(in the rows, 128 means zero)
Rotation paths and how fast each direction turns (degrees per step)
Each turn is a multiple of 5 degrees from 10 to 175, or 0.
Each row of a path follows its step; steps can be skipped.
path 1
step 0: [129 122 133 132 110 127 137 129 130 122 124 119 130 129 118 122 135 125
 134 123 141 128 130 135 126 121 130 130 127 118 138 127]
step 1: [136 127 144 124 121 122 132 125 136 128 140 124 118 132 127 134 125 136
 122 131 123 123 128 125 128 116 129 125 122 135 118 121]
step 2: [122 134 131 124 124 127 138 123 144 135 128 130 126 127 121 127 132 126
 137 112 129 126 128 120 131 125 131 138 137 121 137 124]
step 4: [133 133 139 120 121 130 140 125 129 129 132 127 121 127 126 130 120 135
 135 119 141 130 136 132 129 138 139 125 134 119 124 130]
step 5: [138 135 126 132 124 133 125 122 128 132 134 139 120 135 125 128 130 132
 131 122 122 127 127 106 127 120 132 127 131 139 119 130]
step 6: [118 136 132 140 115 134 132 133 124 122 124 129 126 126 123 133 128 118
 135 124 133 132 132 124 134 130 138 135 132 114 129 135]
step 7: [148 127 131 132 117 130 130 124 122 128 130 127 119 136 125 129 125 127
 123 142 130 131 134 128 124 123 127 132 134 130 114 126]
step 8: [121 130 138 127 116 132 132 128 135 126 129 131 132 137 127 125 131 128
 134 114 136 127 113 128 126 130 131 138 136 127 116 130]
step 9: [130 130 127 141 117 119 131 135 127 128 129 126 117 129 127 128 133 122
 120 129 121 117 133 116 124 119 120 138 128 131 125 130]
step 10: [122 132 137 120 121 129 134 130 136 129 130 125 123 121 115 130 122 117
 130 131 136 130 128 135 131 133 122 136 132 117 116 122]
step 11: [143 128 121 130 122 130 128 130 132 133 134 126 123 126 119 118 131 134
 124 117 137 120 130 125 120 120 123 130 132 140 120 125]
step 12: [117 134 139 124 118 128 130 142 137 124 135 134 123 121 124 131 122 123
 125 117 134 126 127 120 132 131 131 127 118 127 127 138]
Speeds:
[129 129 130 126 130 129 130 124 128 128 129 127 129 130 127 131 129 131
 132 128 126 128 130 127 130 124 133 124 126 127 134 125] | 25
[128 128 128 129 127 127 126 128 127 127 126 126 129 130 125 130 128 121
 128 129 126 128 130 124 125 131 126 127 124 123 131 129] | 110
path 2
step 0: [121 129 127 130 131 125 126 133 126 131 129 139 125 125 128 132 132 119
 119 135 137 130 129 116 123 114 137 134 125 131 133 119]
step 2: [126 118 134 130 123 129 127 134 126 127 120 132 127 126 123 121 136 132
 141 133 125 133 137 121 118 123 131 127 117 125 127 118]
step 3: [137 126 136 137 117 133 122 135 129 116 128 126 121 129 123 127 131 131
 124 138 130 125 129 122 127 128 129 142 132 131 136 122]
step 4: [128 124 126 127 121 126 118 137 135 131 120 138 130 131 128 131 134 119
 124 137 142 134 134 129 123 124 134 126 133 122 134 125]
step 5: [131 129 142 136 125 137 119 125 139 131 127 130 135 135 127 131 128 121
 141 126 125 137 130 126 132 131 130 131 128 129 137 120]
step 6: [126 118 133 131 127 128 117 138 125 125 119 130 123 126 126 112 124 128
 136 127 132 138 131 126 122 133 120 126 123 124 135 125]
step 7: [124 126 131 133 127 129 122 132 120 119 133 132 125 129 126 129 122 119
 122 132 134 133 134 123 139 132 129 144 127 128 138 120]
step 8: [125 127 136 121 127 135 123 137 131 140 119 136 128 128 128 126 118 122
 118 124 136 139 129 125 130 125 136 127 133 129 136 131]
step 9: [129 129 137 132 129 132 138 129 125 135 124 137 129 135 125 127 127 122
 137 127 119 143 132 122 135 126 129 130 116 126 135 121]
step 10: [132 128 137 126 126 133 128 138 125 122 130 127 114 124 130 114 123 131
 125 125 124 136 131 116 120 121 124 133 127 128 134 125]
step 11: [131 129 129 128 126 126 133 143 120 126 132 138 129 127 127 129 135 117
 119 138 132 127 131 116 136 124 130 131 129 123 134 121]
step 12: [128 127 135 129 120 138 128 132 137 136 127 131 133 125 137 130 127 125
 129 125 129 135 124 113 125 118 139 128 137 131 129 121]
Speeds:
[126 126 133 129 128 129 130 125 128 132 129 130 131 134 130 132 126 128
 132 127 128 129 128 128 124 127 127 125 128 128 129 132] | 95
[127 127 128 131 131 134 130 129 129 128 126 126 124 130 130 128 132 124
 127 128 130 129 132 124 127 133 130 127 127 129 127 129] | 0
[128 126 127 132 128 126 129 127 125 122 128 128 123 130 130 127 127 130
 127 130 130 129 125 128 125 126 123 131 125 129 129 130] | 100
[126 126 123 128 125 126 132 129 124 130 127 132 128 130 127 126 130 126
 129 132 129 129 129 131 129 130 126 123 128 125 127 126] | 155
path 3
step 0: [133 138 125 126 130 139 117 119 114 123 130 129 128 134 123 129 125 126
 123 134 130 134 137 129 128 122 131 130 126 118 121 135]
step 1: [139 126 129 127 119 122 124 129 120 115 127 121 125 128 116 139 117 130
 134 125 133 120 129 133 119 130 130 124 128 128 131 133]
step 2: [120 122 136 124 129 124 117 139 124 123 147 130 129 132 124 131 123 118
 128 134 127 127 124 135 132 124 126 128 123 128 135 125]
step 3: [118 120 126 126 121 125 148 129 128 128 138 127 131 130 129 136 126 128
 127 130 135 133 122 136 124 128 120 137 133 124 131 134]
step 5: [118 134 115 128 117 132 127 124 123 124 122 121 136 126 136 119 133 133
 124 129 136 137 124 124 123 134 132 130 123 135 134 122]
step 6: [137 132 124 123 121 138 122 118 115 135 126 125 133 129 129 120 127 123
 128 120 126 130 138 134 132 118 124 133 126 134 125 127]
step 7: [134 121 126 125 129 122 116 124 115 120 123 121 117 134 130 130 128 131
 129 130 131 126 139 126 117 128 131 135 136 128 134 131]
step 8: [127 135 133 123 134 121 124 129 114 128 134 133 123 135 114 131 117 127
 131 135 126 135 132 136 128 133 129 127 116 126 131 132]
step 9: [128 124 132 127 123 131 137 133 125 111 138 131 128 133 129 139 122 131
 119 123 134 124 129 137 129 130 124 124 127 119 137 129]
step 10: [118 113 133 127 127 124 130 124 124 124 142 127 138 117 128 133 128 121
 136 127 127 130 121 124 127 129 120 121 122 133 128 131]
step 11: [115 125 119 134 126 134 139 124 131 126 136 119 132 131 127 123 129 126
 123 135 136 137 124 126 125 115 131 131 130 132 132 121]
step 12: [125 137 129 128 117 134 127 125 116 137 127 123 137 122 130 123 131 126
 124 126 141 129 132 125 124 124 128 127 134 132 115 138]
Speeds:
[125 123 126 126 129 126 130 127 128 128 127 134 128 130 130 131 129 130
 126 125 128 131 126 129 131 128 130 125 126 128 127 128] | 60
[127 131 128 127 132 123 130 127 129 127 128 126 126 127 127 125 129 131
 126 131 134 128 131 129 129 128 128 126 127 125 124 131] | 90
[126 125 129 131 124 126 129 126 126 125 129 128 128 129 124 130 125 127
 127 131 125 125 129 126 130 128 129 126 127 123 124 124] | 45
[131 129 127 129 125 130 131 125 127 129 130 129 126 127 129 132 131 128
 125 124 129 122 129 128 129 127 125 128 130 128 126 133] | 125
path 4
step 1: [140 136 129 128 126 122 138 123 117 125 127 129 123 120 131 124 130 128
 124 119 139 123 127 137 117 121 126 134 122 128 122 121]
step 2: [128 131 128 124 126 130 116 138 112 126 129 125 131 134 128 134 132 137
 130 119 131 137 119 117 120 132 122 125 127 120 125 126]
step 3: [143 128 132 129 126 128 129 121 120 129 126 128 116 122 130 130 133 120
 128 127 134 120 122 126 125 123 133 128 135 128 117 111]
step 4: [125 128 132 130 133 123 119 144 123 119 122 121 135 121 124 125 135 126
 135 122 132 134 119 122 115 129 121 128 128 127 128 122]
step 5: [133 119 130 140 122 137 131 125 123 125 123 130 127 130 137 129 128 118
 126 121 127 120 126 118 127 125 132 127 131 115 125 112]
step 6: [128 130 136 121 124 118 127 137 126 127 120 122 137 131 131 119 129 120
 133 122 134 129 124 125 116 115 124 137 123 134 129 123]
step 7: [130 123 130 127 122 135 131 135 116 117 134 126 126 135 139 123 129 126
 120 127 127 123 122 125 123 128 132 127 130 107 131 126]
step 8: [129 128 136 120 117 128 128 131 125 140 125 118 125 133 128 122 128 126
 129 121 134 122 113 128 123 119 130 127 129 140 133 117]
step 9: [136 128 125 135 128 134 134 138 119 112 129 121 130 127 134 126 133 135
 130 132 123 128 116 137 116 126 133 131 134 121 130 127]
step 10: [130 128 130 133 118 134 133 125 123 141 125 127 131 124 129 125 127 132
 128 108 134 123 117 128 122 132 124 123 122 129 133 118]
step 11: [139 134 125 134 125 126 133 134 116 120 125 127 130 136 130 135 130 136
 134 127 128 135 126 129 117 115 128 140 127 128 120 123]
step 12: [137 134 132 120 124 126 126 125 116 129 132 130 127 118 134 123 130 129
 123 114 136 125 123 123 118 139 121 124 124 120 125 123]
Speeds:
[130 128 130 130 126 127 127 125 126 129 129 128 129 127 133 128 126 128
 131 128 127 124 126 126 131 135 131 129 129 125 128 129] | 155
[125 131 127 125 128 128 128 128 130 124 127 123 127 124 128 129 130 129
 128 127 126 124 130 129 125 129 126 134 128 127 126 130] | 140
[129 130 130 120 127 126 125 129 125 129 132 127 123 131 128 128 128 129
 125 130 130 128 128 127 130 128 129 128 129 126 127 130] | 70
path 5
step 0: [129 123 125 129 126 137 132 124 131 131 144 123 129 133 133 124 125 124
 128 112 135 132 136 128 121 124 116 127 126 126 124 134]
step 1: [119 126 130 119 124 126 125 131 132 119 120 123 121 128 129 139 119 121
 123 126 128 110 127 127 134 126 128 128 119 130 126 128]
step 2: [127 128 129 125 122 135 130 135 130 130 121 129 121 126 127 130 133 136
 129 123 122 139 115 129 128 133 131 124 138 141 129 116]
step 3: [129 119 129 126 132 124 126 125 133 140 129 123 139 117 115 126 133 126
 134 129 133 131 136 127 126 133 129 131 133 134 123 140]
step 4: [121 123 129 130 120 129 130 123 131 125 142 126 129 135 133 132 120 117
 129 136 129 126 119 127 113 127 124 128 124 124 133 134]
step 5: [123 128 129 129 122 134 123 145 132 124 126 128 122 136 131 123 136 124
 128 117 139 122 126 124 138 122 128 132 122 131 129 124]
step 6: [135 129 131 117 128 131 125 125 134 132 123 134 122 123 126 131 116 125
 125 116 120 129 129 136 131 133 126 134 143 135 127 128]
step 7: [125 119 121 123 120 124 130 123 129 126 125 122 132 116 129 135 134 122
 141 134 129 133 129 122 127 140 130 118 129 125 124 125]
step 8: [112 122 129 132 131 136 136 139 129 130 141 124 132 134 125 130 129 135
 125 130 133 130 124 134 122 127 124 131 129 128 120 135]
step 9: [126 133 133 129 127 127 123 122 134 134 121 127 129 137 128 123 121 118
 129 113 130 120 121 125 128 122 132 129 116 138 126 132]
step 10: [134 125 122 119 118 128 123 132 133 125 129 121 118 121 131 128 126 130
 121 126 127 127 128 121 126 130 122 125 138 137 143 123]
step 12: [126 121 124 139 124 137 126 129 124 133 127 132 134 134 131 126 124 119
 138 126 127 138 124 132 116 127 119 128 132 129 118 135]
Speeds:
[129 125 127 129 127 126 127 129 128 126 131 128 128 125 127 133 125 129
 128 128 128 125 128 127 126 134 126 127 123 125 133 127] | 115
[130 131 132 126 126 125 127 130 126 129 132 126 124 133 130 129 125 126
 126 126 129 127 132 125 131 128 128 127 128 130 128 126] | 80
path 6
step 0: [134 131 134 129 129 124 141 128 133 128 119 124 117 126 127 115 126 143
 134 136 121 115 136 116 130 126 123 120 136 140 124 134]
step 1: [142 119 131 133 120 120 132 122 117 126 128 130 109 127 125 127 133 121
 128 120 122 131 126 121 114 121 121 142 128 136 124 128]
step 2: [126 121 117 127 133 144 120 119 123 141 142 126 119 124 128 126 134 137
 132 132 130 119 134 120 132 128 125 143 130 135 126 131]
step 3: [133 128 123 130 137 127 135 133 130 129 129 117 112 130 128 125 135 138
 149 132 122 134 128 130 139 117 129 127 115 130 128 117]
step 4: [135 127 116 133 124 120 133 135 116 131 122 123 122 115 128 130 119 134
 135 132 117 134 127 119 128 130 143 141 138 125 121 130]
step 5: [130 130 130 131 114 129 130 125 129 139 133 133 114 107 141 118 133 135
 120 130 126 124 135 129 130 120 135 129 122 128 135 127]
step 6: [133 109 118 134 127 117 128 126 133 142 132 124 114 137 123 128 124 134
 125 138 116 126 132 126 126 128 123 120 118 121 132 131]
step 7: [136 129 123 125 111 139 136 132 130 128 127 117 128 131 116 114 127 140
 135 135 118 124 133 124 118 124 129 131 132 137 123 134]
step 8: [139 124 144 140 130 118 132 132 125 136 135 117 116 124 126 119 132 127
 126 122 131 126 136 120 128 122 127 139 134 140 133 126]
step 10: [129 123 117 133 130 132 131 119 117 131 129 132 123 128 121 122 139 140
 141 126 121 132 129 133 121 109 132 139 120 132 128 121]
step 11: [119 123 120 138 126 129 128 133 120 137 127 116 113 119 124 126 114 134
 140 133 134 130 133 123 140 132 136 136 127 134 129 128]
step 12: [139 133 130 125 121 124 133 144 123 127 131 130 113 114 139 127 134 138
 132 143 120 130 130 119 127 124 127 126 122 121 130 123]
Speeds:
[126 126 127 131 122 130 129 127 125 126 125 127 130 127 127 127 126 128
 130 121 124 129 125 130 127 129 128 130 132 129 128 127] | 115
[125 130 132 131 130 128 127 125 128 132 128 128 132 129 131 125 129 131
 128 127 129 124 131 130 130 124 131 127 129 131 128 128] | 135
[126 129 132 125 129 126 128 128 129 129 124 128 126 127 130 124 129 125
 128 131 126 130 127 126 129 126 128 131 135 124 130 128] | 90
[130 129 126 128 124 127 128 130 132 131 129 124 129 127 132 129 127 127
 125 128 124 129 128 131 128 129 133 126 127 123 129 129] | 45
[135 131 132 131 127 126 128 130 127 126 126 126 132 124 127 129 128 129
 131 130 129 128 128 126 131 131 129 127 130 128 127 126] | 90
[127 126 129 133 127 128 129 126 129 127 131 126 123 127 127 126 131 131
 129 132 125 128 127 124 125 129 133 128 128 130 127 126] | 0
[128 130 128 132 129 133 124 132 127 130 129 129 125 128 129 124 129 126
 124 128 128 127 129 128 131 133 126 129 128 128 131 124] | 115
path 7
step 0: [124 120 132 132 126 136 125 140 133 136 125 134 136 128 137 129 124 130
 124 128 134 123 131 131 133 117 132 129 113 122 130 122]
step 2: [121 138 117 131 122 137 140 138 134 125 120 125 121 126 131 130 135 125
 119 130 121 132 122 127 134 122 130 126 124 128 122 127]
step 3: [131 131 131 122 127 143 131 130 142 127 132 138 118 125 132 124 125 127
 132 129 125 120 119 125 135 128 137 129 119 122 131 126]
step 4: [114 135 117 114 132 135 127 133 136 131 130 133 128 135 123 131 121 126
 130 126 126 122 134 121 120 131 135 128 128 128 134 125]
step 5: [126 136 126 122 128 135 133 134 145 133 123 129 134 132 127 128 128 128
 122 138 133 138 128 121 124 134 117 135 127 128 120 126]
step 6: [122 130 139 125 126 134 125 133 144 128 141 123 121 132 127 124 133 133
 132 121 127 134 124 129 131 140 130 130 127 131 120 129]
step 7: [129 131 127 127 128 132 128 136 130 137 134 133 125 135 132 125 129 131
 126 114 124 139 131 123 112 125 135 131 119 136 129 128]
step 8: [125 129 140 125 125 130 130 124 128 140 127 128 142 125 135 121 125 127
 119 133 129 132 121 119 119 135 136 131 124 133 126 123]
step 9: [112 125 131 127 124 123 129 140 134 136 124 127 136 123 128 124 137 131
 124 123 132 127 128 140 129 135 138 124 127 132 121 128]
step 10: [133 121 131 131 126 139 122 139 130 135 123 130 128 128 128 124 134 121
 121 126 130 126 132 133 127 119 137 139 119 132 120 138]
step 11: [117 125 130 123 126 131 125 127 126 123 129 118 128 127 134 129 124 116
 120 132 116 124 121 125 128 125 141 136 121 137 125 128]
step 12: [121 126 113 125 126 127 132 141 136 124 126 135 137 121 140 131 127 130
 124 128 124 125 117 131 132 124 130 129 120 131 126 122]
Speeds:
[135 127 132 129 128 132 127 125 129 129 128 130 130 127 129 126 126 128
 128 132 130 127 126 125 130 128 127 131 126 126 126 129] | 145
[128 127 128 128 127 125 129 130 132 129 128 128 128 124 126 127 127 129
 126 126 130 132 122 128 134 128 128 127 132 127 130 130] | 110
[127 123 122 127 127 132 129 127 127 126 126 128 126 123 128 130 127 127
 125 130 126 124 129 128 132 125 129 128 127 127 127 127] | 35
[128 128 129 130 128 128 133 130 124 131 123 126 128 129 127 125 130 130
 129 128 125 127 128 128 130 129 134 131 129 123 130 129] | 45
path 8
step 0: [130 127 120 123 138 114 134 130 133 137 127 133 141 131 136 138 114 141
 126 135 134 128 124 128 131 127 140 132 122 122 123 130]
step 1: [140 116 130 139 126 120 116 126 121 122 119 129 124 128 131 118 124 131
 117 117 140 129 133 135 139 131 117 130 129 126 128 124]
step 2: [118 134 129 135 122 131 125 130 131 133 116 124 132 132 117 118 136 136
 136 119 123 120 124 134 112 131 132 129 140 126 135 125]
step 3: [137 129 134 135 133 130 133 118 132 129 141 126 127 131 115 151 134 135
 130 132 130 124 122 134 124 129 132 120 118 132 124 125]
step 5: [125 129 124 136 134 131 125 133 118 124 120 114 121 119 133 126 126 123
 126 139 122 134 123 124 117 116 124 129 137 111 132 126]
step 6: [142 137 122 131 126 129 137 143 123 135 137 130 138 132 128 126 119 124
 125 125 128 120 128 122 122 138 136 113 123 126 128 120]
step 7: [131 114 128 114 132 128 131 125 130 133 124 137 120 129 118 132 112 125
 134 119 137 124 134 134 133 125 121 126 140 132 119 128]
step 8: [120 136 125 121 138 120 118 125 121 126 114 117 137 127 121 132 135 133
 114 123 126 134 133 133 129 130 137 137 134 126 124 132]
step 9: [127 138 130 139 125 128 122 133 122 121 137 126 133 134 128 133 132 143
 137 123 142 132 122 125 127 137 111 127 122 120 130 124]
step 10: [128 123 141 133 130 134 140 122 129 132 124 129 125 132 115 116 132 121
 143 118 131 125 123 121 138 120 137 123 123 127 136 127]
step 11: [124 121 128 120 132 125 136 128 134 123 115 120 118 122 128 138 126 131
 128 143 119 141 119 134 125 139 136 118 128 131 131 127]
step 12: [133 134 112 132 123 126 120 128 124 127 131 137 126 127 130 127 128 120
 123 125 116 135 126 126 131 131 123 130 115 118 111 115]
Speeds:
[122 127 128 129 129 128 122 131 129 126 129 127 127 127 126 128 126 129
 127 128 124 126 126 128 129 128 130 123 129 126 128 132] | 120
[130 125 125 127 129 133 125 128 127 127 127 133 132 127 127 128 126 129
 125 127 131 127 124 127 127 130 130 131 131 129 128 129] | 55
[128 130 126 127 132 127 123 128 128 126 127 128 130 132 131 126 130 125
 129 131 128 131 127 134 131 127 127 127 130 129 129 124] | 100
[127 123 126 125 130 129 132 124 131 132 130 127 129 133 126 130 128 128
 127 128 126 129 126 127 129 128 128 124 131 132 128 127] | 95
[130 124 128 126 124 127 125 130 125 124 131 128 129 129 131 131 129 129
 129 126 128 126 129 126 130 131 128 126 125 129 127 122] | 130
path 9
step 0: [122 122 118 129 122 132 136 132 132 126 125 122 134 135 129 145 133 131
 135 141 126 124 123 136 125 139 129 125 126 133 135 123]
step 2: [123 124 127 135 111 130 126 128 133 121 127 123 125 136 137 127 124 129
 121 122 117 124 122 130 135 120 123 123 135 136 131 118]
step 3: [124 128 131 112 122 128 136 132 139 123 130 131 125 138 132 119 123 127
 133 124 119 122 117 130 128 131 130 117 134 126 130 135]
step 4: [139 128 140 129 117 124 139 120 134 123 134 127 126 140 127 132 130 130
 125 135 129 124 127 131 128 136 126 117 121 127 140 128]
step 5: [128 131 131 136 123 120 127 124 130 132 128 136 125 138 138 125 142 131
 135 131 126 136 117 127 138 125 122 126 122 119 134 136]
step 6: [131 119 121 135 112 128 133 130 131 136 127 127 121 130 132 116 139 124
 124 123 121 124 127 126 136 129 140 131 119 131 132 129]
step 7: [117 121 115 128 133 121 137 130 129 125 132 123 127 125 134 121 135 132
 130 135 118 119 122 135 125 137 133 126 125 122 138 134]
step 8: [124 118 121 127 123 123 141 125 129 134 126 131 125 132 127 134 135 134
 121 137 137 118 118 131 124 134 118 128 118 135 125 125]
step 9: [119 113 119 133 117 119 120 132 121 127 122 135 129 138 129 135 126 132
 128 129 120 132 122 130 131 127 118 122 125 122 127 123]
step 10: [125 114 129 126 116 131 128 138 141 128 120 135 120 131 127 120 124 126
 127 124 124 127 123 142 128 129 125 130 135 136 133 124]
step 11: [127 128 126 120 118 131 133 136 136 121 136 122 129 134 129 130 121 132
 118 134 127 130 116 135 127 133 130 124 134 117 140 125]
step 12: [126 136 139 128 114 134 135 129 140 125 126 133 136 135 131 132 138 130
 134 135 130 126 120 135 128 129 121 120 118 125 127 125]
Speeds:
[129 126 131 128 124 132 129 127 126 129 130 127 124 128 130 128 130 128
 127 132 131 126 133 132 130 128 129 127 129 132 124 127] | 170
[128 129 129 125 128 129 130 131 130 125 123 126 128 131 128 127 125 129
 128 130 128 131 128 128 128 127 126 127 131 128 126 120] | 40
[128 129 128 122 130 130 128 130 130 132 125 131 127 130 128 124 130 127
 131 127 132 128 125 128 127 127 126 130 127 133 127 130] | 155
[126 129 134 127 126 127 123 131 132 128 132 129 128 128 125 128 124 129
 126 128 128 128 127 128 129 127 127 123 129 130 129 130] | 45
